In the rows, zero is written as 128.
A: rows in a few groups, each row roughly a mix of its group's directions
A (113 x 11)
[[172 167 111 101 103 129 141 165 156 122 162]
 [133 113 128  91  69 100 154 126  89 140 147]
 [138 115  92 116 148 144 174 116 138 119  66]
 [170 150 116  90  82 110 161 116 161 136 124]
 [144 102 125 158  95 105 148 147 183 165 133]
 [131  73 175 131 109  88 132 140 162 135 142]
 [ 75 111 136 176 144 163 106 141 159 126 137]
 [111 172 115  94 128 140 119 114  74  93 152]
 [104 103 174 139 158 108  97 142 155  85 114]
 [153 153  92  99  85 149 154 105 112 156 154]
 [145 126 118  81  68  94 153 128 122 137 153]
 [142 150  65 143 123 112 147 136 103 173 107]
 [ 89  81 143 153 150 125 109  94  92 131 101]
 [103 128 115 160 156 164 154 117 148 155  75]
 [ 96  92 167 138 159 107 111 144 156  89 107]
 [164 136 129  81 106 107 127 151 147 103 179]
 [171 178  77 131 107 146 123 126 137 153 142]
 [135 152  87 114  95 169 158 114 122 175 138]
 [ 85 136 158 118 162 123 106 133 163  76 116]
 [ 91  81 153 149 144 117 104  92  86 131 119]
 [ 87  81 183 132 147 105 124 131 111 105 122]
 [156 142 108 132 161 163  97  83  92 102 135]
 [105 115 130 184 169 160 116 123 118 145  89]
 [117 133 112 175 173 152  95 123 140 120  82]
 [139 121  90 127 155 152 169 129 134 143  66]
 [120 162  96 124 105 126 146 158 188 142  98]
 [ 86 128 158 121 119 143  85 177 122 100 153]
 [163 154  87 110 103 159 152 115 123 173 146]
 [175 167 114  97 121 111 139 124  81 147 102]
 [121 108 157 137 137 135 115 115  59 119 172]
 [ 87  77 174 128 140 103 120 124 103 102 115]
 [138 129 153  77  95  91 133 138 120  99 171]
 [ 95 106 123 176 164 159 120 140 173 129 111]
 [127  79 150 127 100  77 151 147 152 159 128]
 [115 135 146 168 190 160 110 141 153 113 111]
 [143  89 169 133 146 129 114  97  76 117 159]
 [172 178  86 126  98 140 133 135 140 156 149]
 [129  99 169 116  99  88 141 142 184 124 137]
 [ 90 111 135 166 181 149  93 131 100 114 127]
 [ 86  90 162 153 166 128 106 101 100 120 114]
 [178 170  87 116 105 149 131 135 132 147 164]
 [161 132 133  92  92  99 119 143 118 118 188]
 [177 154 121  83 110 100 146 118  86 138 118]
 [144 152  83 160 140 101 128 148  91 171 110]
 [115 123 165 119 128 182 102 113 161  88 150]
 [101 107 119 170 167 160 123 115 122 137  74]
 [114 121 130 156 190 149  93 119 154 101 102]
 [ 85 135 158 139 145 137 108 164 181 101 116]
 [171 143  78 133  91 145 142 132 116 173 128]
 [156 173  92 110 100 133 158 150 171 138 116]
 [152 128 176 111 137 154 101 107 170  90 149]
 [118 113 179  89 106 139 122 107 143  82 156]
 [140 156 107 125 102 122 161 142 192 148 100]
 [112 153 103 135 131 128 149 153 186 146  79]
 [117 146 133 109 149 144  98 102  77  81 157]
 [171 136 128  79 110  95 148 125  79 128 134]
 [ 82  83 171 142 151 112 122 127 112 105  98]
 [175 138 114  89  80 105 154 116 158 139 125]
 [ 99 109 114 172 147 147 130 117 121 147  64]
 [ 76 106 146 164 150 165 108 151 160 133 130]
 [118  91 155 149 115  98 136 155 191 143 124]
 [155 178 104 104  93 124 161 149 165 139 131]
 [142 157  80 113  95 165 151 115 101 161 139]
 [161 133 133  95  99 106 110 134 107 114 193]
 [142 160  86 107  88 158 157 104 114 162 134]
 [156 148 122  91  79  83 117 136 131 113 163]
 [117  95 175 139 162  98 107 137 156  86 120]
 [130 162 124 154 179 159 118 140 178 115 110]
 [155 154  61 141 120 112 134 136 100 165 128]
 [122 116 166  92 100 139 123  98 154  81 160]
 [147 123  82 110 143 156 167 121 149 135  76]
 [105 131 113 172 139 177 110 132 177 152 142]
 [181 138  84 116  81 128 142 119 122 160 139]
 [122 162 115 117 110 128 142 153 200 127  98]
 [168 139 125  73 100  90 154 117  99 134 131]
 [126 115 192 102 125 138 116 107 165  90 146]
 [116  99 161  91  88  92 160 129 109 137 157]
 [141 147  69 144 130 113 151 137 116 178  98]
 [171 138 125  89 109  79 140 120  83 117 136]
 [170 173  75 114  98 139 125 114 127 145 146]
 [148 116 117  92  71 104 138 126  88 137 159]
 [173 142  70 135 100 141 141 125 125 171 118]
 [144 126 114  81  73 107 146 114  92 132 154]
 [160 154  83 108  92 144 149 113 106 162 155]
 [162 150 114  93  85 103 162 116 171 132 123]
 [159 142 124  75  93 103 152 106  88 114 132]
 [ 72 108 142 163 140 150 123 126 181 122 114]
 [ 93 125 179 151 130 126  84 152 107 122 164]
 [112 101 171 139 162 116  94 142 163  86 120]
 [138 120 100 119 142 159 171 104 169 128  78]
 [ 96 123 134 167 171 164  90 137  94 115 138]
 [137 108 131  99  71 101 145 130  81 142 156]
 [ 81  86 175 134 145 105 125 126 113 102 101]
 [108 159 107 130 123 132 141 161 191 136  88]
 [175 139 135  88 114  91 140 128  74 131 141]
 [172 143 111 101  82 112 166 122 160 152 118]
 [ 99 158 135 122 127 137 133 168 189 122  92]
 [125 118 151 112  75  98 146 132  77 146 156]
 [170 170 103  95  98 128 135 125 139 138 176]
 [ 96 130 165 125 168 128 103 119 160  73 124]
 [146 112 126 141 160 135 129  79  63 128 142]
 [144 127  75 116 138 161 167 116 145 133  80]
 [118 159 127 129 118 134 154 157 196 137  92]
 [ 78 116 123 174 143 164 106 143 169 136 132]
 [121 145 126 101 157 137 118  92  62  97 134]
 [ 82 128 165 128 175 121 119 125 154  85 109]
 [158 141 108  79  74 100 145 139 135 124 153]
 [126  90 167 130 151 126 101 106  79 105 160]
 [170 135  83 127  96 134 149 119  93 172 131]
 [148 137  77 120 136 150 166 117 149 152  78]
 [129 144  75 160 142 111 140 144 126 176  91]
 [171 145 101  97  79 106 156 115 156 142 130]
 [184 145 102  89 106 100 146 110  95 124 136]]
one row of each group, then the others: which group is each in?
[134 153  89 116  91 144 163 116 100 177 138]
T
[127 156 105 120 161 164 105 103  70 106 125]
G
[140 114 152  84  94  86 128 151 123  97 166]
H

[ 85  84 175 122 147  98 125 125 132  96 109]
H
[164 169 110 106 105 135 159 164 169 136 146]
H
[124 131 139 170 188 155  90 141 143 106 118]
H
[155 123  83 124 149 155 170 118 152 143  83]
T
[178 132 144  93 126  76 126 127  90 108 137]
T
[137 151  67 150 130 119 145 138 116 177  99]
T
[139 128  71 123 139 152 169 125 133 146  76]
T
[129 115 135  95  66  93 156 131  96 141 144]
H
[176 130 118  95  73 102 154 116 146 143 142]
G
[113 134 135 151 181 138  92 130 151  84  94]
H
